The rows below come in pairs that one turn or mirror swaps. Which row does each named row swap with?
The rows were stretched afterwards, more along some directions than others.
J154: [ 27  36 -22 -10 -14   0  14  -1  14   5  -7  10   6  19   7 -27  -1  13]
J861: [ 35 -22 -22  33 -25   7  -5   3 -32 -21  -1  18  -8   7  -9  12  -6   9]
J835: [ -5 -48 -10   0 -16  14 -10  40 -14 -43  -3  -3  22  -7 -19   2   4 -23]
J420: [ 19  -5   4  -3 -12 -17   1   0 -16 -24  19  10  14  11 -16 -23  -5  20]
J136: [-10 -13  17   5  -7   6 -22  32  18 -32  19 -22  26  -7  -2   6   1  11]
J500: [ 11  -8 -23  -6  -8  12   9  17  -8  -6 -11  -4 -27 -10  11 -12  22 -21]
J382: [ 10  27   1  -8  17 -19  24   8 -21   5  -1  18  19   3 -13 -17 -16  22]
J370: [-21 -16   8 -13 -10 -21  -5  13  -7 -47   0   4   3   2 -10   0  -4  -4]
J476: [ 26   8  -4   1   7   2  13   5   5   0 -12   6 -23   1  14 -25  11   0]
J957: [ 14 -19 -27   2  -5  16  -8  22   2 -18 -12 -20 -15  -9  -1 -10  34 -30]
J164: [ 22  -8  11  15  -6   6   2  13  -3 -19   4 -21  -3  -9   7 -13  17  24]
J408: [ -2  14  -7 -26  16  -5  12  18  -2  -7 -15   0  -2 -11 -20 -13  11 -11]
J615: [ 14   9  -9 -12   8   6   5  -5 -18 -12   5   9   4  19  -8   5 -12  41]
J514: [ 41 -16 -15  13  -1 -10 -20   3 -29 -30  -4  23   3  -8 -16  19  -3   3]
J640: [  6  -5   3 -25  -7   4   1  16  10 -21  -7   9  28  21  -7 -21 -14   9]
J692: [ -7 -38 -11 -13 -11  35  -1   3 -17 -11   3  22  -3   4  -7  28  -6  -3]
J171: [ -4  23 -15 -13  -5  10  -4  19  31  -9  13  -1  19   6  12 -12   0  16]
J353: [  9 -18  -9   2  -7  28  -8   4  17 -27   4 -11  14  -4  -2  -4  15 -17]
J181: [ 14 -19  -2  22   4   2 -14  11  -7 -28  -7  -7 -11 -29   0  19  33 -35]
J759: [ -7   3   9 -25  14  -9  19  15 -21   3 -28   6   3   2 -12   0   5  13]
J614: [-19 -10  10 -16   3  24  -6  36   1 -25   9  -2  34  -7 -28  -5   9  -3]
J689: [  1   0 -17   6  -9 -16  17  12   2  -7   9   2   5   6   5  -3 -13  24]
J486: [  0 -10  24  -6  17  33 -13  30   6 -36  -3 -28  41  -4 -15   2  13   9]
J995: [ 34 -26 -17  22 -22  37  -6  24   6 -24  15 -21  -5   6   9 -14  23 -16]
J981: [ 32 -23  16  34  -4 -10 -30   5 -35 -46  -5  -1   9 -23 -18  25  22   6]
J16: [  6 -22  10  12  -8  -7  -5  13 -24 -41  -8 -19  26 -11  -5  -4  11   0]
J535: [ 21  -3  14   3  13  -7 -16  22 -29 -23 -17 -15  29 -10 -21  -1  21  15]
J405: [ -1 -39   5  16   2   2  14  11 -38 -28  -6  28  10  -9 -23  20 -14  12]
J178: [-1 -3 21  5  3 27 21 18 16 -1 14  3 10  4  0 11  5 21]
J933: [ -3  17  10  -8  15  -3 -18  26  -5 -27 -14 -10  29  13 -25 -18  16   5]
J421: [-10  10  24   5  29  -6  -8  29  -3 -42  -7 -13  27 -15 -16   0   1   8]
J530: [  2   3  -9  -3  -5 -18 -34  17 -21 -22 -14  10  11 -24 -16   4  16 -15]
J585: [ 29 -12   4   3 -11  -6 -34  25 -31 -40   3  11  50   1 -31  -1  -1   8]
J645: [  8   1  12  17  19  -8 -21   5 -21 -38  -7  -2  23 -35 -24  30  13  14]
J732: [ 18  -3  13  12   9  -1  20   5   7 -18 -10 -10   8 -20  18 -12  24  -9]
J980: [ 14   8  -1  -8   9  -3  -4   8 -39  -7 -19  -3  27  -1 -23   0   0  23]
J790: [ -2 -18  -2   2 -14   5 -10   5  11 -23  15   5  16   6 -18  -4   1   5]
J842: [-15 -22   7  -3  10 -13  15  21 -19  -7 -12  13  21   5 -20  -8   5 -11]
J605: [ 11 -24  -7 -14 -10  10   4  -7 -17 -13  20  35  13  19  -6   4 -20  35]
J730: [ -8  -7  25  18  22 -23  -4   7 -22 -34   0 -15  19 -20 -11   6   2   2]
J507: [  6  24   4 -31  13 -14 -19  14 -19  -9 -14  27  43  15 -30  -1  -8   6]
J229: [ 24 -17 -31   8 -20   8  -5  16   3 -15   5 -19 -12   9   2 -24   6  -9]
J750: [ -3   1  11   9   9 -16   0  21 -34 -20 -14   7   3 -31 -18  -5  18   5]
J8: [ 29  13 -19   6 -18 -16   8 -11 -13 -23  -2  13  -1  19  -8 -25 -21  38]
J431: [ 28 -15   1   4   0  21 -11  -4  -2   1   7  13  -8  -3   0   4  13   3]
J274: [ 27  21   8 -12   3 -18  -1  12 -16 -19 -18   5  21   4 -29 -13  -5  38]
J697: [ 43 -21  -8  28 -23  10 -23  20 -23 -55   9  -4  -3 -12  -9 -12  30  -6]
J111: [ -9  -1  -1  -5   1  10   2  34  20 -15   2 -30 -17  -5  -2 -15  26  -4]

J732 is swapped with J697
J933 is swapped with J842
J730 is swapped with J861
J614 is swapped with J640
J689 is swapped with J615
J981 is swapped with J181

